rotation steps, each row followed by its count of steps:
The counts run from 0 to 780.
[ 11  -6  -3  -6  13  -1   8  -4  22 -43  -5   7  11   0  12   1  40  -7
  -6  -3  36  -7  15  58 -18   1 -11  -1 -16 -26   1   2 -12  25 -28  -4
 -34  12 -23  -5  25   1]  298
[ 49 -16 -23 -10  -8  25  36 -41   8  -2   3  41  -5   2  24  13 -11  13
  -2  14  26 -16  24  20  29  22   9  -1 -16 -21 -14   2  -3 -19 -19  20
   2 -18 -13   5  12  -8]  142
[ 17   2 -10 -20  20  12 -25  12   9   7 -13   1 -47  13 -10  -5  34   2
   7  27   8  24  32 -32  -1  -8   1  18 -21   2  14 -34 -12  26  32 -25
 -15   6  -6 -23   4  24]  607
[ 24 -46  -9 -13 -23  -5 -23 -33   2 -49 -28 -10 -23  15 -22 -23   9  -6
  -2   7 -11 -17   5 -17  32  17 -17  -1  23  22   0   2  -5  26  -8  21
  17  20 -16  -1   6 -30]  757
[ 10   5 -36  -3   4  14 -34 -24  19 -20 -12   2 -18 -10  14 -15  34   9
 -30  35  11 -15   9 -29   5 -16 -15  25  13  -3  20 -18   3  40  20   2
  -8 -17  -5  17  11  16]  602
[  1   9   0  -8 -12  -1  -5  15  32 -67   5  -4  34  14  -3 -15  37  14
  14  -6  35   4  11  -3 -26  -9 -12 -16  12  10   1   5  15  22  -6  13
 -16  33 -24   3   7 -25]  681
[  2 -25 -41  -8  -6 -21  44   9 -12  16 -32   6  24   1 -23 -29  37   4
 -23  16   6   3  19  -6  27   5  -4  31  -5 -23   4 -10 -42 -24 -10   7
   3  18  -6   5   9   1]  717
[ 13   3  19 -14  -7  -1  23   0  -3 -31   3  -2  13   5 -28  -8  37  17
   4  -5  32 -12  51  20  15  38   3  -4 -40 -16 -19  -1  -8  13 -14 -13
 -22 -14 -15 -22 -18  16]  546
[-12 -22   5 -26 -13  -3  32   3  -9 -17   6  21  33  28  -1 -16  37  15
  14 -42   7 -15  32 -17 -12  -9 -24  10  28   2  -9  10   2 -17  24 -11
 -46   3 -17   7  -9 -11]  674
[ 25  19  24 -22  -3  26   4  22  31   1  -1   5  -1  46  -8   4  17  11
  40 -16  -7  19  34 -38  -9 -20   2  26  25  15  12   7   5 -11  13 -15
  10   3  12 -18  -2   1]  243
[ -5 -18  18 -28  37  23   2 -12  12 -10 -28  -5 -32   6 -40 -30  49 -13
  -2  -8 -12  13  15 -21   3 -21 -11  15   1 -14  22  -5 -17  22  21 -35
 -11  -4   3  -5   5  32]  610
[-15   1 -33  -5 -30   9  62   7  22 -46  -4  -7  22   3 -27 -18  -9  37
 -19   1   4 -17  32   3  27  -7  -9  14  -9  -2  -1  12 -20 -13 -16  -3
  -6   5  16   3 -12   9]  152
[ 16  21  13 -17  19 -32 -12  14  19 -21 -38  13  30  22 -43   3  41  24
   8 -20  12  21  23 -14 -24 -10 -10   4   3 -29   0  14 -11  -7   6  13
 -16  21   8  -5  24  -8]  686
[ 34 -23  -6 -21  -9  -8  42 -32  -7 -29   8  31  11  -5   5 -13   1  11
   3  19  27 -18  30  14  41  33   8  -9 -12 -11  -6  -4 -10   2 -28  11
  -1 -26 -30  -1  -8 -22]  144
[  0 -24 -18   6 -35   3   3   0  19 -34 -24  -3  30  26 -30  -9  -5  17
  35  14  20  19  37  -6   8  20   7  -4  22  35  -4  -9 -27 -20   1  -4
   1  22 -14   0  -7 -36]  516
[  3  -2  -6 -11  -9  -1  -4   6  19 -64   4   4  35   2   0 -20  52   5
  -9 -19  33  -8   5 -13 -19 -14 -11  -7  16   6   6   1  22  18 -12  20
 -19  24 -22   8  17 -26]  680
[ 53 -15   6  20   7  20  26 -21  25 -10 -29  43  24  19 -24   5  32   2
  -2 -14   5   9   7 -25   1  11  17  14  15 -14 -11  26  20 -15   1   4
  -9  -2 -16  20 -11 -19]  124
[ 22  -1 -28 -10  13  -9  30 -26   3  -6  -3  19  28   0  14 -22  25   1
  10  27  25 -17  29  16  22  33 -22  -2 -10 -25 -19 -11 -29  12 -14  29
  12  -8 -23   0  10 -32]  711
[-31  15 -26  -2 -25  18  19  11  21 -10   9  20 -14  18   8 -46   2   9
  27  16  37  13  34  -7  29 -15 -23 -24  -5   6  -2 -31 -30  -6   8   2
  -8   0  -4 -24  21   8]  26
[ 37  -2 -32   2  26 -19  20  -3  35  -5 -12   8  17  35  -8  30  17  21
  -3   9 -14  -9  23 -29  14  20  -2  42   6 -31   9   2 -29 -31   3   8
  12  16   6  14 -12  -6]  321
[ 14 -25   8 -15 -29  59   8  -3  -1   5 -12 -24   9  12   2 -15  33   0
  22 -10  39  10  29   5  -7  21  -1   0 -20  -2 -10 -17 -26 -27   9 -26
 -14  17  -3  -7  12  -5]  103
[ -6 -13   3 -47   8 -10  17 -39  -7 -20  -3  29  11   4  13 -19   4  10
  28 -17  41   9  25   1  -1   1 -23 -39  17  12  -1   1   3   3  -7  21
   8  -4  -8   1  25 -45]  266
[  8 -17 -44  25  -9   3 -22   2  46 -28  13  -4 -38  17   0 -19  12  -9
  -4  15  16  -5  23 -29  34  14  -5 -22   7  17   7 -20 -13  15 -10  13
   8  24  -9 -19  -3  11]  192
[ 55 -20 -10  13  -6  45  26   2  26  -7 -38  23   8  25 -40   9  17   9
  14 -21  -6  23  22 -15 -15   2   9  23   6  -2 -25  15  11 -26   7   3
 -16  26  -1  10   8  -2]  122
[ 10  18 -14 -10  42 -12  -6   0  36  -2 -24  38   2  10 -27  -9  32  14
   1 -19  -7   9  16 -34  -9 -26 -32   4  16 -37  12   3 -11  -2  11  22
  12   7  23  -5  28  11]  443
[ 27 -10  17 -16   6   8   4 -47  12  -3 -15  -2  29  27  10  12  12  16
  10 -30  19 -27  27 -25   0  40 -16  -1  17  -4  -7  24 -10 -26   3   4
  18 -19   8  10  -6 -41]  507
[ 11   8 -23  -2 -31  24  29   7  32  -7  -1  19   5   2 -18 -10  -9  43
 -17   7  14   2  40 -37  26 -20   9  23  25  16  10 -13  -9 -21  -5   6
  19 -26  19  -2   5  22]  397
[ 13  -5 -11  16 -13  -9  12 -32  -5   3 -33  34  12   5  13   8  18  36
 -41   0  44   5  24   5   8   3  26  10 -13 -10  -1  26  -2 -15   9 -16
 -47 -38  -5   4  11   1]  538
[-33   4 -46   9  37 -14  37 -10  57  10  -4  -2 -11  21  16   8  -4   1
   1 -17  26  22  25   9  -4  -7 -10  -3   5   4  26   4 -38 -11  -6 -27
  -5  -4  25 -11   6   0]  459
[ 24   4 -39  -1  31  16   1 -27  41   8 -25  14 -21  -3 -20 -15  11  14
 -13   6 -17  -3  16 -42  17  -4 -17  24  20 -12   7  -2  -3  11  17  17
  32 -19  25   3  16   5]  200
[-10  -1  14 -26  13 -36  -9  -4  19 -49  -9  34 -20  10 -45   0  -8  23
   4  -5  20  19  22  -3  14 -31  15 -31  -1   3  38 -17 -28  -6  -8   1
  -7   4   6 -15  12   9]  11
[ -1  -1 -53  -6  -5  17  -6  -8  22 -12 -23  -3 -33   5  23 -14   5  17
 -28  18   1  -3  11 -27   7 -25 -31  25  12  16   6   5   1  23  28   2
 -23   4  12   7  19  20]  600
[-46   2 -25  -6   0 -28  13   9   8   2  -5  33   9   5 -11 -32  29  25
 -10  -7  20  -3  36 -24  24 -13 -28   1  19  -6   8 -24 -37 -10  17  -6
 -17 -30   0 -11   7  18]  29
[-12  14  -8  13  30 -20   9  -1  22  10 -18  32   3  25  27 -15  47 -10
 -18  -8   4   4   2 -14   2 -31 -10  25  30 -15  27  29 -11  26   9 -15
 -29 -21 -10  -6  14  -3]  48
[ 10  -2  12 -35 -25  41  12  20   4  -5   3   8  14  18   2 -13  20  17
  43 -16  24  -1  39   7 -12  -3 -22   9  -2  -2  -9 -32 -13 -24  18  -6
 -22  23  -9 -13  28   7]  670
[ 36 -21 -18   2   6 -11   6 -10  12  -8 -14  36 -11  31  23   9  12 -12
   3   8  45  35   4   4   7  -1  20 -34 -17 -11   4   9  -5 -18  -8  14
 -25  32 -25 -12  31 -25]  696
[ 13  10  15 -18   1  -5 -27  -5  20 -39 -15 -15 -47  27 -12   7   1  10
   5  -3   9 -10  26   7  20   3 -24 -10 -46  -7   7  15 -21  22   2  -4
 -23  19   5 -43  22  21]  178
[ 27 -19  12 -16  -4  27  18 -11   1  -2 -42  -6   3  43  25  15  11  -9
  16 -27 -17  14   4   0 -12 -21   0  39  21   7  20  39  -5  -7  12 -21
 -20  23  -3  -4  17 -21]  491
[ 36   4  -4 -16   5  16 -15 -40  -2   8 -31   7 -34   5  -4  -8  -5  10
   6  39  24  36  18 -31  28  10  23  -9 -20  15  10  -3   3  18  20  -9
  16 -18  -2 -11  -3 -21]  773
[ -8 -15   7   0  17  -5  -7 -25  21 -20 -19  -5 -40  23  28 -16  27 -18
 -17 -20  11   5   4  -1   3 -20 -14 -12  14  20  25  34   9  52   1 -20
 -17 -22  -7 -23  15  -4]  617
[ 19  14  17   0  -6 -31 -30  -4  19 -28   4  51 -20  21  -5  -1   4  24
   2  21  27  17  14 -27  29 -19  31 -30  10   0  35 -24 -12  -9  -5   8
  -4  -7 -15 -12   8  -1]  9
[ -5  -5   0 -22 -19  31  34  -7  12  14 -16  12   6  12  26  -5   4  18
 -12 -27  38  29  17  -8  -5 -40  17   4   3   4  39   4 -17 -33  -2 -19
 -14  -9  22   7  29   2]  658
